In the data rows, the value 128 means zero.
Here are some points, each followed by its number:
[112 111 114 116 121 121 129 132 137 141 143 148 146 147 145 141 136 133
 132 125 120 117 113 111 110] 0
[177 179 176 172 165 149 144 128 118 108  98  90  82  83  82  79  87  94
 111 122 129 145 155 164 171] 1
[117 120 121 123 129 129 131 135 136 137 139 140 141 138 137 134 130 129
 127 118 122 118 118 117 117] 2
[194 187 183 175 167 153 139 124 111 100  85  75  70  67  68  74  83  94
 107 126 138 150 166 176 184] 3
[112 118 125 126 132 134 140 142 143 142 144 145 144 139 134 130 128 123
 117 114 115 112 110 108 114] 4
[125 104  88  76  65  61  58  59  68  78  93 105 125 143 155 173 186 192
 196 199 191 182 171 157 136] 5
[155 164 168 174 171 168 165 156 150 136 127 117 105  97  91  85  83  84
  91  97 103 112 124 134 146] 6
[170 150 128 104  81  61  50  39  36  36  43  59  74  95 120 142 161 186
 202 209 221 221 217 205 193] 7
[115 119 123 126 132 135 139 140 144 143 143 144 142 138 133 131 125 124
 119 114 114 109 113 111 114] 8
[103 113 124 135 148 162 165 170 174 173 175 164 160 148 135 126 116 105
  92  88  82  81  82  85  93] 9
[115 118 119 126 125 128 133 133 140 137 139 141 137 138 137 135 130 126
 128 127 118 117 117 118 116] 10
[114 114 114 114 118 122 122 127 129 135 138 138 142 142 142 140 141 137
 133 130 127 124 122 118 116] 11
[102  97  94  91  90  93  98 101 111 121 128 140 148 156 162 164 164 164
 162 157 148 138 131 123 112] 12
[115 118 121 124 132 135 137 145 143 144 146 143 144 137 133 132 128 122
 117 111 114 109 109 111 113] 13
[130 114  95  80  68  59  54  55  59  68  80  96 116 132 152 169 183 194
 199 201 202 193 182 169 152] 14
[123 130 137 143 148 154 154 155 155 153 149 143 137 131 123 118 112 107
 101 102 101 102 105 110 116] 15
[114 119 122 128 133 140 137 143 144 144 147 143 139 137 135 131 127 125
 119 114 111 115 112 111 114] 16
[113  95  80  66  58  53  57  59  69  83  98 115 133 154 168 180 192 198
 201 203 190 181 167 149 131] 17
[104  98  93  90  90  95 100 105 113 122 129 139 147 154 159 166 165 164
 160 155 146 140 131 122 111] 18
[130 128 125 126 123 126 118 120 122 120 124 124 124 127 127 135 133 137
 133 136 137 136 134 131 130] 19
[118 118 125 124 129 131 137 139 140 144 146 144 141 141 134 128 126 122
 122 118 114 111 113 114 113] 20
[175 178 176 172 164 155 145 132 118 107  96  89  83  81  78  81  86  94
 104 119 131 141 153 164 169] 21
[117 113 112 112 113 115 118 125 128 131 136 137 141 142 144 143 146 142
 139 132 133 127 124 122 117] 22
[103 115 129 142 158 167 178 181 185 187 180 171 161 148 134 118 106  92
  84  78  69  69  73  81  90] 23
[114 117 122 126 130 135 140 142 145 145 144 145 141 138 136 133 127 124
 119 116 113 112 110 110 114] 24
[122 128 133 139 141 142 146 145 146 147 145 141 135 134 129 120 118 113
 112 114 107 112 111 114 117] 25
[124 105  92  77  67  62  57  59  66  76  91 108 125 145 159 173 186 193
 197 197 193 182 172 158 138] 26
[119 119 124 127 131 137 139 138 144 145 147 141 140 141 135 131 127 124
 120 122 112 114 114 110 113] 27
[123 105  89  76  67  60  59  61  69  80  93 107 124 141 159 172 185 194
 199 196 192 185 174 156 140] 28
[129 127 125 122 124 122 124 125 122 129 126 126 130 130 131 130 132 132
 131 132 133 132 129 130 129] 29
[100 116 131 143 159 172 179 186 185 184 180 171 162 147 131 120 105  92
  79  71  71  69  73  80  89] 30
[112 113 114 117 117 120 123 125 131 135 138 141 141 144 146 141 139 137
 136 135 126 126 119 117 115] 31
[167 184 196 202 205 204 197 186 168 154 132 113  95  78  65  59  52  52
  55  65  79  97 113 132 152] 32
[121 104  88  76  67  61  58  62  69  78  94 107 125 142 159 175 187 193
 198 197 191 184 169 155 139] 33
[163 165 162 157 151 144 134 126 116 106  99  94  92  89  91  96 100 110
 115 124 137 144 154 157 164] 34
[187 187 185 178 169 153 140 126 111  99  83  79  70  68  73  76  82  96
 109 121 138 155 165 174 184] 35
[115 116 114 115 113 111 114 117 121 122 130 136 136 143 143 142 145 143
 144 141 137 133 129 127 122] 36
[134 113  97  77  67  55  55  53  57  66  78  97 114 134 149 167 180 195
 203 201 202 194 185 169 151] 37
[143 147 152 154 156 155 157 152 148 142 131 125 119 108 106 100  98  99
 100 101 107 110 121 128 135] 38
[116 119 125 127 133 137 139 141 142 144 147 143 143 141 133 131 129 125
 118 113 116 111 111 111 113] 39
[132 127 125 122 124 118 122 124 123 128 126 129 130 130 132 129 132 133
 133 132 134 132 132 129 130] 40
[124 138 149 157 165 166 171 168 166 160 151 146 137 124 117 104 100  93
  85  85  90  93  96 108 118] 41
[119 121 122 122 127 133 131 136 136 136 140 139 139 138 134 136 129 128
 123 121 121 119 119 113 118] 42
[139 149 152 156 160 160 154 154 146 142 135 127 119 112 105 102  99  96
  95 100 106 113 117 126 133] 43
[112 103  97  94  91  92  95 100 108 113 123 132 141 149 156 161 163 166
 162 158 155 146 138 127 120] 44
[171 152 129 103  82  63  48  38  33  36  45  57  76  96 118 141 164 184
 199 210 221 218 215 207 192] 45
[125 111 102  97  88  86  85  84  92  96 106 113 123 135 144 159 163 170
 174 175 167 164 156 144 135] 46
[185 186 183 178 166 155 142 128 112  98  83  77  70  68  69  76  81  94
 108 124 138 150 163 175 183] 47
[116 119 124 126 132 133 138 142 144 144 144 147 143 139 136 132 127 123
 121 113 114 112 112 111 115] 48
[113 114 112 114 114 116 118 121 127 129 138 138 141 144 144 146 145 139
 139 136 131 127 122 120 116] 49
[170 150 128 106  82  58  51  37  36  40  42  62  73 100 123 140 162 183
 202 216 220 223 216 205 191] 50
[116 111 111 111 112 117 118 120 126 131 134 135 138 142 142 143 142 139
 140 140 129 126 125 121 115] 51
[147 158 164 164 168 162 160 154 143 136 125 120 111 103  98  92  90  93
  94  94 110 117 123 133 143] 52
[114 114 112 114 114 120 122 122 127 130 137 135 140 144 140 145 146 142
 135 138 130 129 123 117 115] 53
[110 111 113 117 122 127 130 133 139 141 145 144 144 143 143 141 138 133
 129 126 116 116 115 111 111] 54
[119 116 115 111 112 107 114 116 118 122 131 135 137 146 142 141 145 142
 146 142 138 135 129 127 120] 55
Which five points above are nearest to each new point? Their numbers follow each, smallest number first.
[131 127 123 121 123 124 119 123 121 121 120 121 126 124 128 134 134 136
 132 133 135 135 135 132 131] 19 29 36 40 55
[169 183 196 204 203 198 195 181 170 151 132 115  94  82  70  56  52  52
  62  69  80  94 113 136 151] 6 32 38 43 52
[126 125 131 134 137 139 146 147 148 149 140 143 135 132 128 122 116 113
 111 112 108 109 111 117 117] 8 13 16 25 48
[131 126 124 124 120 120 119 120 122 121 120 124 124 127 129 133 132 135
 138 138 136 135 137 133 132] 19 29 36 40 55
[ 74  53  38  29  24  28  37  50  72  97 120 146 170 194 211 224 229 230
 226 214 194 172 148 123  95] 5 17 26 28 33
[110 102 100  93  91  93  95 103 105 115 120 133 141 148 158 161 163 165
 163 156 153 146 138 130 120] 12 18 44 46 55
[121 130 136 143 148 154 156 155 153 153 148 142 136 131 122 118 111 107
 101 101 100 105 106 109 115] 13 15 16 25 41
[125 113 102  94  88  85  83  84  90  94 103 115 126 136 147 157 162 167
 173 175 166 163 157 147 135] 5 28 33 44 46
[125 134 142 147 156 159 161 161 157 153 149 142 135 125 116 113 105 102
  95  92  98 101 104 107 118] 15 25 38 41 43
[129 133 138 140 138 143 140 138 137 134 132 127 123 122 121 123 120 121
 117 118 119 124 123 125 129] 2 16 25 27 42
[123 129 136 145 147 150 155 156 155 151 149 141 135 130 123 115 112 107
 106 102 100 107 107 110 115] 13 15 16 25 41
[169 185 197 204 205 199 196 186 169 152 133 117  95  83  67  56  53  53
  57  67  82  98 112 133 152] 6 32 38 43 52
[113  96  80  66  58  57  56  63  69  83  97 114 135 149 168 183 193 200
 198 196 192 180 167 148 133] 5 17 26 28 33
[132 134 136 137 140 143 137 139 136 132 130 128 126 122 121 120 120 119
 116 117 119 122 126 126 130] 2 16 25 29 42
[111 104  98  95  90  94  95  98 106 112 125 131 140 151 155 160 165 162
 163 164 152 145 138 129 118] 12 18 44 46 55
[113 102  98  94  91  90  95  97 106 112 124 133 140 153 156 159 164 163
 166 163 152 149 138 130 116] 12 18 44 46 55
[ 71  55  40  32  26  31  37  57  74  95 122 148 171 194 213 226 230 233
 223 209 197 174 147 120 100] 5 17 26 28 33
[113  96  81  69  59  56  57  59  70  82 101 115 132 153 166 182 193 198
 202 200 190 180 167 148 129] 5 17 26 28 33
[133 135 135 135 139 142 137 140 134 134 131 126 127 120 120 120 121 119
 113 114 119 122 124 128 129] 2 16 25 29 42
[139 150 162 168 172 172 174 171 164 154 146 137 123 113  98  93  86  81
  81  84  91  94 103 115 128] 6 38 41 43 52
[124 113 102  93  90  87  84  87  90  97 104 114 127 134 145 158 164 169
 170 169 169 160 155 146 136] 12 18 33 44 46
[123 134 141 149 154 158 159 161 158 153 149 142 136 127 121 112 107 100
  97  94  98 100 103 112 118] 15 25 38 41 43
[161 165 163 165 158 150 145 136 128 120 107 104  96  93  96  94  96 102
 109 116 126 134 144 151 157] 1 6 21 34 52
[165 162 162 162 156 147 143 133 129 116 108 103  94  92  92  93  95 101
 113 119 125 136 146 152 157] 1 6 21 34 52
[122 136 142 150 155 160 159 160 158 152 151 142 135 125 120 113 107 102
  97  93  98 101 104 109 119] 15 25 38 41 43
[168 182 194 200 205 204 195 184 168 153 132 112  96  76  64  58  51  53
  56  64  80  94 114 132 152] 6 32 38 43 52
[102 112 123 136 147 158 167 171 175 177 172 166 159 148 138 127 116 105
  94  89  81  83  82  85  93] 9 15 23 30 41
[115  94  80  66  60  58  55  60  70  83 100 113 133 151 167 181 193 200
 201 200 190 181 167 149 132] 5 17 26 28 33
[165 165 159 156 150 144 133 128 116 108  99  93  94  87  93  95 101 109
 114 126 136 144 153 156 164] 1 21 34 35 47
[129 123 123 119 115 114 114 114 115 117 120 124 124 132 133 136 137 140
 143 144 141 142 137 136 130] 19 29 36 40 55
[ 73  54  36  28  24  27  37  52  71  95 121 147 170 194 209 224 230 228
 223 214 193 174 147 123  95] 5 17 26 28 33
[128 136 145 154 159 161 168 168 165 161 148 145 135 122 118 104  95  92
  92  86  91  90 100 110 119] 15 25 38 41 43
[125 137 147 154 163 166 168 171 167 161 155 145 135 122 114 106  98  91
  89  85  89  93  99 108 119] 15 25 38 41 43
[126 113 102  95  89  84  82  83  90  95 107 113 126 137 146 156 165 169
 173 176 168 164 155 145 135] 5 28 33 44 46
[101 114 128 137 149 165 166 175 174 173 176 166 158 149 133 130 119 106
  88  82  84  84  80  85  92] 9 15 23 30 41
[131 134 137 139 138 139 139 137 136 133 134 128 124 125 120 119 120 117
 118 122 120 122 124 126 129] 2 25 27 29 42
[122 131 135 144 148 153 155 159 157 154 148 143 138 127 124 119 111 110
 101  94 104 103 107 108 119] 13 15 16 25 41
[151 156 159 161 165 161 155 152 144 136 127 117 110  99  96  92  90  91
  96  99 107 113 126 135 145] 6 38 41 43 52
[122 126 130 137 141 142 147 147 149 147 144 142 134 133 128 120 117 111
 112 114 105 111 111 114 117] 8 15 16 25 27
[ 71  53  40  31  24  30  39  55  73  95 120 145 169 194 212 222 231 233
 223 214 195 175 149 121  99] 5 17 26 28 33
[114  96  81  66  58  56  54  62  69  83  96 116 136 149 169 183 193 201
 199 194 193 179 166 150 131] 5 17 26 28 33
[ 72  53  37  26  25  27  40  54  71  97 118 146 172 190 211 224 229 229
 223 208 195 170 148 122  98] 5 17 26 28 33
[112 104  95  92  91  87  93 100 107 115 120 135 143 147 159 160 163 165
 165 155 155 143 139 129 121] 12 18 44 46 55
[169 184 195 202 205 202 196 184 170 151 132 113  95  78  67  59  51  53
  58  64  81  96 115 132 153] 6 32 38 43 52
[160 164 164 161 159 151 142 136 125 116 109 103  98  92  92  93  97 100
 107 115 125 132 141 151 158] 1 6 21 34 52
[131 124 120 117 115 113 114 111 114 118 120 121 127 131 132 135 139 140
 142 146 141 137 138 136 130] 19 29 36 40 55
[154 164 166 170 175 175 164 160 147 140 127 113 108  92  89  86  85  84
  84  90 102 112 123 136 146] 6 38 41 43 52
[140 151 158 164 172 170 173 172 164 155 143 136 124 111 102  93  84  82
  82  80  91  95 106 116 129] 6 38 41 43 52
[130 120 111 107 102  94  95  95 101 102 107 117 123 130 141 146 150 157
 162 160 159 156 152 144 137] 12 36 44 46 55
[126 137 149 157 162 163 168 166 165 159 151 148 135 127 117 105  97  93
  90  87  92  92  99 108 117] 15 25 38 41 43
[161 166 165 164 158 156 145 137 127 118 110 100  95  91  90  95  99 103
 105 115 125 136 143 150 157] 1 6 21 34 52
[153 164 170 175 171 169 164 156 149 135 130 116 105 100  90  85  85  83
  91  98 103 113 123 135 145] 6 38 41 43 52
[154 157 161 163 164 157 157 154 145 137 127 119 110 102  97  90  92  92
  97  99 109 115 125 135 143] 6 38 41 43 52
[128 137 148 154 161 164 170 166 165 158 152 144 135 127 112 104  97  92
  88  90  91  91  99 108 117] 15 25 38 41 43
[167 165 162 158 151 144 132 123 115 104 101  94  90  91  90  94 101 108
 118 130 134 148 155 159 161] 1 21 34 35 47
[121 129 134 144 148 152 152 155 156 155 150 143 136 128 126 117 111 107
 105 101 101 104 105 110 116] 13 15 16 25 41
[123 114 104  98  89  90  82  85  90  96 108 113 124 135 146 158 166 171
 172 173 167 166 156 146 135] 12 28 33 44 46
[127 138 147 154 163 167 169 168 165 161 152 144 135 122 117 104 100  94
  86  86  88  95  99 108 120] 15 25 38 41 43
[123 114 103  97  88  85  85  85  90  95 104 116 125 138 147 159 164 170
 173 172 168 165 156 147 133] 12 28 33 44 46
[169 184 196 205 204 196 194 181 169 151 131 118  95  85  71  56  52  49
  62  71  81  96 112 134 151] 6 32 38 43 52
[104 112 120 132 146 159 165 168 174 173 170 164 159 148 136 127 113 102
  95  89  80  79  85  87  92] 9 15 23 30 41
[162 163 164 161 157 149 144 134 125 116 107 103  96  94  92  91  95 101
 110 119 125 136 144 151 157] 1 6 21 34 52
[153 158 161 163 164 164 159 154 144 137 124 117 110 100  95  94  90  95
  92  99 109 118 126 131 143] 6 38 41 43 52
